Each path below is one point turned by a fixed rotation once a step. After each direction that follows a path, write how fast that rotation turns it, in degrees each step (0 if it stays still).
Each turn is a multiple of 5 degrees from 10 to 175, or 0.
Each row of a path follows its step; steps can be skipped.
Path 1:
step 0: [-2.46 -3.35  0.58 -0.38 -1.43  1.39  1.85 -1.24  0.09 -0.60 -2.00 -1.60
 -0.12 -0.57  0.73  0.83 -0.89  0.70 -0.17 -1.14  0.55 -0.26  2.27 -0.52
 -1.21  0.28 -1.54  1.77 -2.43]
step 1: [-0.15 -0.46  0.90  1.31  0.43  2.53 -0.90 -0.25 -0.18  0.68  0.43 -1.13
  1.03  1.08  2.81 -0.33 -0.24 -1.53 -0.33 -0.75 -2.34  1.42 -0.14  0.55
 -1.08  0.84 -2.17  0.75 -3.96]
step 2: [ 2.06 -1.60 -1.30  1.16 -0.13  0.58  2.11 -0.07 -0.68  1.97 -1.61  0.27
  0.21  1.34  0.95  0.11  0.23  1.58  0.74 -1.80 -0.87 -0.02 -0.40  0.46
  0.88  0.84 -4.50  1.63 -0.35]
step 3: [-1.88 -0.47 -2.15  0.57 -1.07  1.35 -1.10 -0.51  2.35 -0.07 -1.67  0.96
  0.19  0.32  1.22  0.83 -1.74  2.70  0.21 -1.46 -1.36  0.72  0.23 -2.06
 -1.46 -1.28 -2.35  1.27 -1.21]
step 4: [-1.78 -1.28 -3.15 -0.11 -0.42 -0.03 -0.86  2.92 -0.69  1.07 -0.76 -0.06
  0.23 -0.27  0.88  0.43  0.06 -0.79 -0.68 -1.76 -2.37  2.48  0.37  2.18
 -1.33  0.84 -1.57  0.43 -1.58]
step 5: [ 0.08 -2.42 -1.15  0.33  2.00 -1.53  0.42  0.59  0.99  0.17  1.36 -0.66
  2.45 -1.85 -0.50  0.80 -0.84  0.87  1.33 -2.59 -1.39 -0.33  1.46 -0.59
  0.33  0.90 -3.38  0.79 -1.00]
step 6: [ 0.04 -2.48 -1.44 -2.16  0.22  0.54  0.08 -0.43  1.92  1.04  0.16 -0.30
 -0.97 -1.76  1.67 -2.04  0.45  0.96  0.14 -1.83 -2.90 -0.66 -1.19 -1.52
 -1.53 -0.94 -0.99 -1.25 -1.93]
step 7: [-1.31 -2.45 -2.40  0.03 -1.00  0.09 -0.19  2.59  1.61  2.54 -0.02 -1.15
 -0.18  1.37  0.38 -0.34  0.84 -1.17  3.14  1.11 -1.59 -1.21  0.58 -0.03
  0.34  0.19 -1.24  0.42 -1.42]
step 8: [ 0.50 -1.04 -0.97 -2.79  1.01 -0.01 -0.75 -0.14  2.76  2.90  1.41  0.12
  1.59  0.06 -0.44  2.90 -0.72  0.04 -0.60  0.72 -1.87 -0.08 -1.00 -0.49
  0.66 -0.11 -2.32  1.33 -0.86]
step 9: [ 1.55 -0.72 -3.04 -0.79 -1.30 -0.48  1.01  0.30  1.47  1.90 -1.47 -3.10
 -0.13 -1.27 -0.82  0.35 -0.04  1.02 -2.15  0.54 -2.89 -0.59  1.34 -1.14
 -1.32  0.25 -0.17 -0.31 -0.55]
step 10: [-0.86 -1.40 -0.25  0.60  2.17 -0.28 -0.35  0.84  3.05 -0.28 -0.80 -0.69
 -0.32  0.51 -1.02  0.23  0.81 -0.20  0.28  2.55 -3.15  0.29  3.01  1.18
 -0.20 -1.14 -1.63 -0.90 -1.63]
step 11: [ 0.01 -1.65  0.42 -1.73  1.79  1.56  2.29  0.58  1.67  1.65 -0.60  1.14
 -0.26 -2.16 -1.53 -0.57 -0.64 -0.70 -1.09  1.67 -2.02 -1.22 -0.32  1.28
 -1.26  1.73 -1.42  2.22 -0.90]
[ 0.04 -0.11  0.79  0.30  0.20 -0.09  0.61 -0.26  0.09 -0.68 -0.39  0.09
 -0.28  0.52 -0.01  0.64 -0.21 -0.01 -0.61  0.71 -0.85 -0.91 -0.13  0.43
  0.25  0.50  1.16  0.32  0.14]  20
[-0.51  0.37  0.10  0.09 -0.08 -0.65 -0.68  0.92 -0.19 -0.44  0.32 -0.72
 -0.14  0.97  0.43 -0.81  0.25 -0.09  0.15  0.81 -0.21  0.35  0.04  0.84
 -0.23 -0.05 -0.08  0.25 -0.71]  120
[-0.09  0.40  0.06  1.00  0.41  0.15 -0.77  0.49 -0.33  0.35 -0.09  0.88
 -0.89 -0.50 -0.73 -0.46 -0.65  0.85 -0.51 -0.21 -0.33 -0.12  0.33  0.36
  0.04  0.22 -0.29  0.27  0.00]  45
[-0.32  0.72  0.34  0.32  0.79  0.62  1.00 -0.45 -0.34  0.02 -0.73 -0.31
 -0.07  0.71  0.37 -0.31 -0.67 -0.19  0.05 -0.69  0.45  0.81  0.27  0.16
 -0.30 -0.24 -0.04  0.67 -0.03]  25
[-0.90  0.89 -0.90 -0.31  0.02 -0.57 -0.04 -0.40 -0.88  0.51 -0.47  0.34
  0.29  0.45  0.03  0.47  0.12  0.41 -0.19  0.68 -0.39  0.21 -0.19 -0.90
  0.60  0.25 -0.09  0.07  0.09]  70
[ 0.51  0.14 -0.22 -0.96  0.24 -0.49  0.35 -0.11 -0.07 -0.46  0.32 -0.32
  0.03 -0.14  0.18 -0.20 -0.49  1.42 -0.39  0.13  0.79 -0.81 -0.39 -0.01
 -0.44 -0.06 -0.40  0.80 -0.07]  120
Path 2:
step 0: [-1.59 -0.53 -0.02  0.77 -0.42  2.18  0.01 -0.60  0.54 -0.26  0.26 -2.14
 -0.89  0.85  0.11 -2.07 -1.26  0.36 -0.24  2.12  0.36 -2.29  1.89  1.34
  1.70  1.59 -1.18 -1.34 -0.73]
step 1: [ 1.03  0.25 -1.26 -0.37  0.26  1.21  1.05 -0.24  0.66 -0.48  0.19 -4.18
 -0.38  0.67  0.57  0.03 -0.03 -0.33  1.31  2.02  0.45 -1.81 -0.21 -0.11
 -0.06  2.59 -0.77 -0.06  2.13]
step 2: [-1.52 -0.94  0.29 -2.33 -0.10  0.38  2.57 -0.17 -0.89 -0.15 -0.50 -2.55
 -1.02  0.48 -1.07  1.58 -1.54  0.29  1.33  1.12 -0.39 -0.51 -1.41  0.64
  0.52  0.27 -2.10 -1.83  1.46]
step 3: [-0.21  1.90 -0.77 -1.61 -1.12  0.74  2.69  0.43 -1.44  2.33  0.32 -1.06
  0.63  0.52 -1.43 -0.95  0.35  1.24 -0.39  1.39  1.47 -0.12  0.35  0.53
  0.23 -0.42 -1.90 -1.94  1.79]
step 4: [-0.73 -1.45 -1.72  0.05 -2.90 -1.16  0.50  0.45 -0.38  1.29 -1.68 -0.62
  0.11  0.48 -1.75  0.51  0.33 -0.20 -0.62  2.77  1.02 -0.97  1.55 -0.17
 -0.92  0.20 -0.32 -1.94  1.58]
step 5: [-1.19 -0.09  0.74 -0.76 -0.95 -1.53 -0.28  0.13  0.50 -1.33 -0.60 -0.44
  1.32  1.91 -0.95 -1.82 -1.69  1.82 -0.09  2.72  1.70 -1.59  0.36 -0.63
 -0.62  1.23  0.67 -2.26  0.63]
step 6: [-2.02  1.31 -1.00 -0.42  0.26 -0.87  0.95 -1.41  1.71 -0.93  0.67 -2.74
  1.45  1.43 -2.42 -0.68 -0.85 -0.95  0.33  0.91  0.53 -0.88  2.18 -1.39
 -0.09  1.34 -0.78 -0.40 -0.25]
step 7: [-0.63  0.46 -1.75 -1.88  1.39 -0.92  1.76  1.60  0.81 -1.92 -1.33 -2.11
  0.14 -0.32 -0.24 -0.90 -1.77 -1.80 -0.07  1.88  1.17 -1.34  0.41 -0.23
 -0.58 -0.69 -2.17  0.32  0.35]
step 8: [-1.49  1.34 -0.96 -2.79 -1.05  0.12  2.03  1.48 -0.01 -0.22 -0.46  0.12
  2.34 -1.19 -0.75  1.51 -1.28 -0.22 -0.25  1.19  1.37 -0.11 -1.28 -1.21
 -0.29  1.93 -1.70  0.61  0.91]
step 9: [-3.06  1.48 -0.56 -2.60 -1.37  0.49  0.16  0.71 -1.41  0.32 -1.74  1.31
 -1.32 -0.83 -2.18 -0.48  0.22 -0.06 -1.66  1.04  0.89 -0.94  1.28 -0.61
  0.28  0.93 -1.32 -0.24 -0.20]
step 10: [ 0.10  2.13 -0.84 -1.23 -1.89  1.15 -1.55  1.92  0.38 -0.29 -0.96 -0.55
 -0.60  0.41 -1.52 -0.20 -0.91  0.88 -1.29  2.67  1.24 -0.62  1.96 -1.42
 -0.56  0.45  1.66  1.00  1.13]
step 11: [-2.38 -0.22  0.05 -0.29 -1.65  1.51 -1.29 -0.04  1.25 -1.96 -0.14 -1.30
  0.21 -0.34 -0.60  1.16 -3.71  0.72 -0.69  1.75 -0.24 -0.67  2.09  0.08
  0.14  0.93  0.12 -0.04 -0.47]
[ 0.75  0.87 -0.76  0.10 -0.25  0.28 -0.26  0.20  0.29  0.47  1.14  0.01
  0.60  0.33  0.21  0.00  0.13  0.93  0.48  0.00  0.26  0.16 -0.32 -0.73
 -0.67  0.51 -0.29  0.37  0.10]  155
[ 0.34  0.03  0.25 -0.55  0.12  0.11 -0.01  0.00 -1.14  0.85  0.04  1.02
 -0.35 -0.36 -0.52  0.39 -0.56  0.16  0.28  0.01 -0.06  0.06  0.90  0.14
 -0.78 -0.06  0.30 -0.11  0.91]  60
[ 1.18  0.03 -0.42 -0.05 -0.24 -0.44  0.28  0.06  0.02  0.15  0.09 -0.51
 -0.95 -0.18 -0.12 -0.47  1.03 -0.55 -0.40  0.37  0.10 -0.24  1.08  0.09
 -0.18 -0.13 -0.30  0.75 -0.30]  120
[ 0.27 -0.03 -0.30  0.56 -0.36  0.44  0.62  0.51  0.35  0.40  0.37 -0.25
  0.72 -0.67  0.13 -0.01 -1.08 -0.19 -0.35 -0.05  0.13  0.54  0.50  0.42
  0.11 -1.36 -0.34 -0.12 -0.27]  90
[ 0.40  0.89  0.34 -0.13  0.19  0.01 -0.06 -0.30 -0.33 -0.74 -0.41 -0.33
  0.07 -0.82  0.80 -1.07  0.06  0.58 -0.61 -0.45  0.56 -0.20 -0.14  0.21
 -0.45 -0.23  0.17 -0.56  0.68]  160
[ 0.22  0.14  0.10  0.01  1.27 -0.02  0.51 -0.26  0.08 -0.68 -0.22 -0.24
  0.50 -0.16  0.58  0.06 -0.24  0.03  0.96  0.35 -1.11  0.16  0.76 -0.09
  0.12  0.26 -0.75  0.37  0.32]  65
[ 0.27  0.42  0.06 -0.20 -0.93  0.40  0.01  0.11 -0.59 -0.05 -0.97  0.62
  0.54 -0.13 -0.15  0.07  1.04  0.22  0.00  0.65 -0.75  0.53 -0.35 -0.44
  0.31 -0.59 -0.62 -0.36 -0.16]  65
Path 3:
step 0: [-1.23  1.79 -0.15  0.63  0.49  1.81  0.55  1.47 -1.73  0.04 -2.53 -0.88
  0.77  0.77  0.73 -0.95  2.06 -0.99  0.69  0.78 -0.31  1.11  1.08 -1.63
  2.00 -1.02  1.78 -2.20 -0.38]
step 1: [-1.16  0.53  1.37 -1.47 -1.48 -0.40  1.45  1.73  0.37  1.56  0.01  1.34
  0.46 -0.50  2.39  0.92  0.48 -0.61  1.28  0.81  1.75  0.60  1.58  3.02
 -0.03 -0.76 -0.39  1.46  2.17]
step 2: [-1.16  0.58 -0.06 -1.74 -1.55  0.54 -0.13 -1.24 -0.44 -1.00  0.02 -1.39
  0.99  2.12 -2.48  0.96  0.08 -1.64  0.33  0.31  1.00  2.29 -0.80  2.44
 -0.57  1.45 -0.20 -0.23 -2.65]
step 3: [-0.80  0.00 -2.21  1.60 -0.94 -1.22 -2.55 -1.47 -0.53 -0.80 -0.20 -1.87
  2.66  1.01  0.89  1.29  1.00  0.09 -0.18  1.14 -0.10  0.42  0.17 -0.15
  1.03 -1.75 -0.13 -0.53  2.82]
step 4: [ 1.61  0.33 -1.17 -1.46 -1.49  0.32  0.83  0.96  0.98  0.68  0.27 -2.89
 -0.01 -1.39  1.57 -1.02 -0.16 -2.43  3.07  1.38 -1.28 -0.22  1.25 -0.45
  1.18  0.37  0.61  0.88 -0.62]
step 5: [ 0.87 -3.56  0.18  0.59 -0.31 -1.65 -0.21 -0.74 -0.81  1.60 -0.92  0.74
  0.60 -1.03 -0.72 -0.32 -0.58 -0.15  0.45  1.68 -0.67  1.08  0.49  3.96
 -1.85 -0.21 -0.28 -0.48 -0.66]
step 6: [ 0.00 -0.49 -0.11  1.88  0.00  0.60 -0.43 -1.70 -0.14  0.41  0.50  0.24
  0.23  3.17 -1.07 -0.61  3.17 -1.76  2.27  0.14 -1.68  0.28 -2.09 -1.29
 -1.34  0.81  0.40 -0.03  0.44]
step 7: [-1.37 -2.23 -0.26  2.39  1.03 -0.06  0.29  1.71 -1.08 -0.54 -0.34  0.39
  0.23 -0.30 -0.03  0.05 -1.97 -2.07  2.32 -0.14  0.56  0.24  1.71 -1.12
  2.55 -0.88  0.72  0.80  2.01]
step 8: [-0.54  0.74  0.22  0.36 -2.70 -0.67  0.97  1.15  1.42  0.61 -0.12  0.32
 -2.33  0.13 -1.57  0.55 -0.49  0.85  2.56  0.34  0.04  0.82  2.98  0.34
 -2.88  0.66  0.71  0.35 -0.74]
step 9: [ 0.75  0.63 -1.81  2.35  0.80 -1.24  0.38 -0.40 -1.24 -1.36 -0.06  2.41
  2.44  0.61  0.03  2.86  0.57 -0.59 -0.24 -0.96 -0.70  1.90  0.10  1.17
 -0.93  0.68  0.55  0.15 -2.01]
step 10: [-1.62  0.66  0.45  0.46  0.03 -0.25  0.82 -0.50 -0.86 -0.69  0.72 -2.11
 -1.38 -1.72  0.02  1.65  3.07  0.05  0.70 -0.47 -1.63  1.94 -0.24 -1.77
  1.31 -1.89  1.74  1.06  1.30]
step 11: [-0.77 -0.68  0.38 -1.61 -0.77  0.07  1.45  0.62  0.23  3.04 -0.81  0.66
  0.91 -0.45  0.85  1.83 -1.87 -2.54 -1.34  1.00 -0.23  0.21  2.49 -0.67
 -0.10 -0.78  2.56 -0.08 -0.60]
[ 0.72  0.33  1.44 -0.02 -0.02  0.39 -0.11 -0.58  0.24 -0.80 -0.35  0.13
  0.88 -0.83 -0.27 -0.08 -0.30 -0.26  0.12  0.16  0.04  0.38  0.20 -0.53
 -0.56  0.17 -0.15 -0.19  0.62]  0
[-0.09  0.42  0.32 -0.54  0.29 -0.20  0.85 -0.36  0.18 -0.80  0.31 -0.95
 -0.79  0.37 -0.35 -0.21  0.71 -0.15  0.66 -0.37 -0.34 -0.70  0.34  0.18
 -0.45 -0.33 -0.11 -0.85 -0.05]  175
[-0.45 -0.08 -0.59 -0.23 -0.28  0.28 -0.79 -0.76 -0.68  0.31 -0.87  0.07
 -0.14 -0.04 -0.35 -0.34  0.21 -0.05 -0.59 -0.19  0.34 -0.45  0.87 -0.21
 -1.15  0.27  0.61 -0.43 -0.05]  125
[ 0.69  0.17  0.26 -0.57 -0.45  0.37 -0.30  0.36 -0.14  0.27  0.36  0.84
 -0.21  0.03  0.82 -0.35 -0.32  0.60  0.60  0.06 -0.45  0.06  1.40  0.51
  0.19 -0.07 -0.16 -0.52 -0.48]  100
[ 0.38  0.60 -1.09  0.43 -0.44 -0.32 -0.55 -0.04  0.31 -1.11  0.30 -0.79
  0.17 -0.66 -0.03  0.80 -0.46  0.67  0.13  0.03  0.06 -0.24  0.42  0.02
 -0.18  0.21 -0.14  0.41 -0.50]  65
[-0.59 -0.18  0.53  0.64  0.23 -0.82 -0.65  0.09 -0.15  0.03 -0.21 -0.32
 -0.57 -0.56 -0.29 -0.30  0.48  1.20 -0.20  0.51  0.03  0.64  0.32  0.50
  0.22 -0.53 -0.38 -0.34  0.71]  155
[-0.03  0.26 -0.39 -0.28  0.59  0.10  0.11 -0.44 -0.50  0.32  0.07  0.45
 -0.51 -0.58  0.33  0.64  0.03 -0.06  0.54  0.07  0.32  0.66 -0.77  0.58
 -0.91  0.73 -1.09 -0.39 -0.12]  100
[ 0.02 -0.77  0.43  1.53  0.13  0.59  0.48  0.34 -0.43 -0.26 -0.14  0.03
 -0.32  0.21  0.29 -0.31 -0.20  0.68  0.72  0.14  0.23 -0.75 -0.14 -0.21
 -0.51  0.71  0.19  0.08 -0.24]  40
Path 4:
step 0: [-0.81 -1.11  0.79 -1.77  0.88 -0.23  1.62  0.65 -0.02  1.32 -2.00 -0.11
  1.04 -0.68 -2.93 -1.22 -0.01 -0.71  0.97  1.33 -0.80  1.84 -1.41  1.66
  2.13  0.83 -1.62 -0.16  0.69]
step 1: [-1.20  0.07 -1.81  1.10 -0.39 -2.39 -0.11 -3.34 -0.63  0.47  1.82  1.35
 -1.95  0.57  0.52  0.27 -0.25 -1.38 -1.27 -1.22 -0.25  0.81  1.49  0.03
  1.13 -0.18  2.14  0.41  0.19]
step 2: [ 1.06 -2.17  0.85 -2.40  1.11  0.59  0.58  2.39 -1.63  0.93 -1.67 -1.75
 -1.45  0.04  0.87 -1.60  0.32 -1.38  1.25 -0.53 -0.49  0.97 -0.99 -0.22
 -1.61 -1.28  0.96 -0.19  0.67]
step 3: [ 0.16  0.31  0.83  1.89  1.25 -0.97 -1.80  0.29  0.54 -2.20  0.33  0.88
  0.55 -0.19 -1.91  1.63 -1.73 -1.17 -2.45 -0.43  0.13  1.52  2.18 -0.60
 -0.86  1.92  1.46  0.09  0.20]
step 4: [-1.13 -1.02 -0.68 -0.81 -1.13  1.88 -1.63  0.75 -0.26  0.56 -0.71 -1.31
  0.54  2.78  3.26  1.07  1.69  0.77  0.10 -0.23 -0.59 -0.95 -0.53 -0.22
 -1.62 -0.49  0.14 -2.24  0.60]
step 5: [ 1.18  0.20 -0.21  1.34  1.26  0.36  0.09  2.00  0.67 -0.06  1.04 -1.03
  0.50  0.07 -2.69 -0.75 -0.09  2.20 -2.04  3.06  0.55  1.13 -0.72 -0.97
  1.13  1.76 -1.22  0.67  0.42]
step 6: [-0.97 -0.49 -3.87 -0.41 -0.68 -0.03  1.34 -2.09  1.24  1.20  0.21  0.53
  2.25  0.14  1.39  1.59 -0.28 -0.95 -0.02 -0.02  0.29 -1.62  0.91  1.17
  0.69 -0.38 -0.32 -2.21  0.31]
step 7: [ 0.28  0.75 -2.17 -0.65 -0.56 -0.73  0.50  0.90 -0.84  0.23 -1.98 -0.13
 -1.45 -0.91 -1.14 -2.63  1.84  1.24  0.54  1.24 -0.38  2.50 -2.39 -0.71
  0.52 -0.62  0.64  1.75 -0.76]
step 8: [ 0.56 -0.67  0.48  0.43 -0.49 -2.39  2.68  0.44 -0.41  1.71  0.32  2.15
  0.86 -0.63  0.16  0.70 -3.10 -1.61 -1.65 -1.34 -0.27 -0.73  1.16  0.15
 -0.18  0.44  1.47 -0.71 -1.26]
step 9: [-0.59 -0.11  0.89 -0.61 -0.43 -0.46 -2.27  0.14 -0.15 -1.22 -2.31 -0.67
 -0.61 -1.75  2.44  0.56  1.52 -1.09  1.31 -0.54 -1.70  1.52 -2.37 -0.81
  0.57  0.23  1.43 -0.32  1.73]
step 10: [-0.88 -0.40  1.99 -0.27 -0.07  0.53  0.18  2.08 -1.83  0.00  0.67  0.99
 -2.37  2.02 -1.45  0.94 -1.03 -0.02 -2.72  1.33 -0.47 -1.17  1.33  0.24
  0.47  2.33  0.48  0.41 -0.90]
step 11: [-0.22 -1.98  0.27 -0.94  1.39 -0.44 -0.59 -0.59  2.65  0.14  1.14 -1.41
  2.32  1.01  1.84  0.17  1.53  0.41  0.60 -0.68 -1.38  0.04  0.70  0.50
  0.96  0.36  0.37 -0.63  3.25]
[-0.40  0.48  0.13  0.45  0.16  0.18  1.18 -0.11 -0.50 -0.51 -0.26 -0.22
 -0.52  0.00 -0.77  0.83 -0.22  0.56 -0.49 -0.44  0.71  0.67  0.18 -0.57
  0.27  0.68 -0.11  0.39  0.04]  155
[ 0.72 -0.48 -0.21  0.23 -0.09  0.18  0.40 -0.24  0.60  0.12 -0.73  1.05
 -0.85 -0.23 -0.42 -0.35 -0.02 -0.40 -0.29 -0.64  0.34  0.43 -0.03 -0.22
 -0.08 -1.28  0.38 -0.21  0.14]  60
[-0.67 -0.77 -0.60  0.26 -0.13 -0.23 -0.28 -0.24 -0.02 -1.07 -0.08  0.51
 -0.84  0.79  0.64 -0.59 -0.41  0.18  0.52  0.08  0.48  0.03 -0.62 -0.08
 -0.04  0.53 -0.34 -0.11 -0.58]  130
[ 0.75 -0.69 -0.35 -0.01 -0.52 -0.45  0.10 -0.04  0.26 -0.40 -0.24 -0.92
  0.17 -0.04 -0.46  0.57 -0.02  0.17  0.59 -0.38 -0.18  0.02  0.14  0.43
 -0.63  0.08  0.94  0.65 -1.10]  70
[-0.52  0.56 -0.22 -0.01 -1.10 -0.16  0.09 -0.10  0.42 -0.18  0.35 -0.47
 -0.10  0.12  0.38  0.12 -0.12  0.19  0.93 -0.18  0.47  0.00  0.35 -0.44
  0.21 -0.35  1.06 -0.69  1.07]  145
[ 0.22 -0.04  0.03 -0.06  0.16 -0.02 -0.60  0.32 -0.77  0.25 -0.47  0.62
  0.46 -0.43  0.29 -0.11 -0.25  0.34  0.76 -0.46 -0.18  0.36  1.03 -1.41
 -0.09  0.24  0.01 -0.29 -0.63]  65
